[[ 52   0  -2  -1  10   0  -1]
 [-52   2  -3  -1  -2   0  -2]
 [ 28   0   1   1  15  -1   1]
 [ 62  -1   1   0 -11  -2   2]
 [-19   1   1   0 -11  -2   1]
 [ -1   0  -1   1   3   0   0]
 [-11   1   1   0 -35  -2   0]
 [ 49   0   0   0   1   0  -1]
 [-30   3   2  -2  28  -3   1]]
|
[[ 52  -2  10  -1]
 [-52  -3  -2  -2]
 [ 28   1  15   1]
 [ 62   1 -11   2]
 [-19   1 -11   1]
 [ -1  -1   3   0]
 [-11   1 -35   0]
 [ 49   0   1  -1]
 [-30   2  28   1]]

[[ -4  -5   0   7   5   5  -9   5]
 [-16  13 -11   3   3   6 -12  11]
 [ -8 -10  -2  -4   3   7  -8   3]
 [-28  14 -19  -2   6  10 -20  11]
 [-11 -19   9 -24  18  -8 -65 -23]
 [ -9  -2   4   7   7   4 -12   2]
 [ -6 -16 -28 -52 -13 -33  16  10]
 [-10 -15   6 -12  12  -5 -43 -18]
 [ -9 -14  10 -14  16 -12 -47 -20]
 [-18  10  -7  -1   4  11  -9  13]
 [-12 -11   3 -13  10   1 -41 -17]
 [ -2  -4   5  -3   1  10 -13 -11]]
|
[[ -4   0   5  -9]
 [-16 -11   3 -12]
 [ -8  -2   3  -8]
 [-28 -19   6 -20]
 [-11   9  18 -65]
 [ -9   4   7 -12]
 [ -6 -28 -13  16]
 [-10   6  12 -43]
 [ -9  10  16 -47]
 [-18  -7   4  -9]
 [-12   3  10 -41]
 [ -2   5   1 -13]]

[[-28 -16]
 [  6  37]
 [-41 -42]
 [ -3  -3]
 [-34  13]
 [-13  49]
 [ 29  59]
 [ 36  70]
 [ 30   2]
 [ 20  20]
 [  1 -14]
 [-74 -64]]
|
[[-28]
 [  6]
 [-41]
 [ -3]
 [-34]
 [-13]
 [ 29]
 [ 36]
 [ 30]
 [ 20]
 [  1]
 [-74]]

[[ 47   4  -3 -35  21  11  -1 -29 -10  11  14 -58  21]
 [  5   5  13 -18   1  19  -8 -28  12  16 -69  19  21]]
|
[[ 47  -3  21  -1 -10  14  21]
 [  5  13   1  -8  12 -69  21]]

[[  5   2  30   8  18  18]
 [ 57 -70   9 -30  -7  -2]
 [-55  58   5  35  -8   4]
 [  4   4  34 -29  15  47]
 [-38  43  -8  54  28 -21]
 [  4 -20   3  52  63 -14]
 [ 46 -46  50 -46  -5  45]]
|
[[  5  30  18]
 [ 57   9  -7]
 [-55   5  -8]
 [  4  34  15]
 [-38  -8  28]
 [  4   3  63]
 [ 46  50  -5]]

[[ 25 -25  -6  26 -31 -16]
 [ 31  -7 -25  21  24 -26]
 [ 21   4  33 -28  65 -13]
 [ 28 -27  11  10 -17 -20]
 [-15  10  25   1 -13  33]
 [-22   5  18  14 -47  42]]
|
[[ 25  -6 -31]
 [ 31 -25  24]
 [ 21  33  65]
 [ 28  11 -17]
 [-15  25 -13]
 [-22  18 -47]]

[[-55  25  62 -20   2]
 [-14 -50  72  25 -14]
 [ 10 -11 -21 -61  75]
 [ 48 -25  -1 -70  34]
 [-51  17  70 -18   1]
 [ 51 -24   1 -71  30]
 [ 67   9 -12 -23 -47]
 [-57  28  62 -20   2]
 [ 60  28 -15 -12 -58]
 [ -1 -10 -27 -56  77]
 [ 60 -22   2 -66  16]
 [-56  56  36 -17  -8]]
|
[[-55  62   2]
 [-14  72 -14]
 [ 10 -21  75]
 [ 48  -1  34]
 [-51  70   1]
 [ 51   1  30]
 [ 67 -12 -47]
 [-57  62   2]
 [ 60 -15 -58]
 [ -1 -27  77]
 [ 60   2  16]
 [-56  36  -8]]

[[ 58   3  46]
 [-14 -18 -26]
 [-33  -4 -54]
 [-67 -21 -19]
 [-67 -54  68]]
|
[[ 58  46]
 [-14 -26]
 [-33 -54]
 [-67 -19]
 [-67  68]]
---
[[ 10  10 -19  36]
 [  1   1  -2   3]
 [ -4  -4  54 -68]
 [  3   3  -6   9]]
|
[[ 10 -19]
 [  1  -2]]

[[ 44  33 -10]
 [ 11  -6 -59]
 [ -7 -38 -68]]
|
[[ 33 -10]
 [ -6 -59]]

[[56  8  7  6  7]
 [64  5  6  7  6]
 [67  8  7  8  6]
 [53  8  7  6  9]]
|
[[8 7]
 [5 6]]

[[ 20 -26 -64]
 [ 20 -36 -75]
 [ 20 -24 -61]
 [ 19 -20 -55]]
|
[[-26 -64]
 [-36 -75]]

[[ 75 -47  -2]
 [ 25  45  32]
 [-27   9  72]
 [-23  23  82]]
|
[[-47  -2]
 [ 45  32]]

[[ 26 -50  19 -40  51]
 [-68  36 -36  20  10]
 [ 14  63  54 -50 -54]
 [ 31 -59 -35  46  61]
 [-54  -6  71  29 -29]]
|
[[-50  19]
 [ 36 -36]]

[[ -4 -50  10]
 [-19 -70   3]
 [-10 -24   8]]
|
[[-50  10]
 [-70   3]]

[[ 29  38   3 -59 -21]
 [-32  63   9  13 -59]
 [-22 -64   3  31 -55]
 [-24 -10   0 -33  10]
 [ 40 -66  12  80 -27]]
|
[[38  3]
 [63  9]]
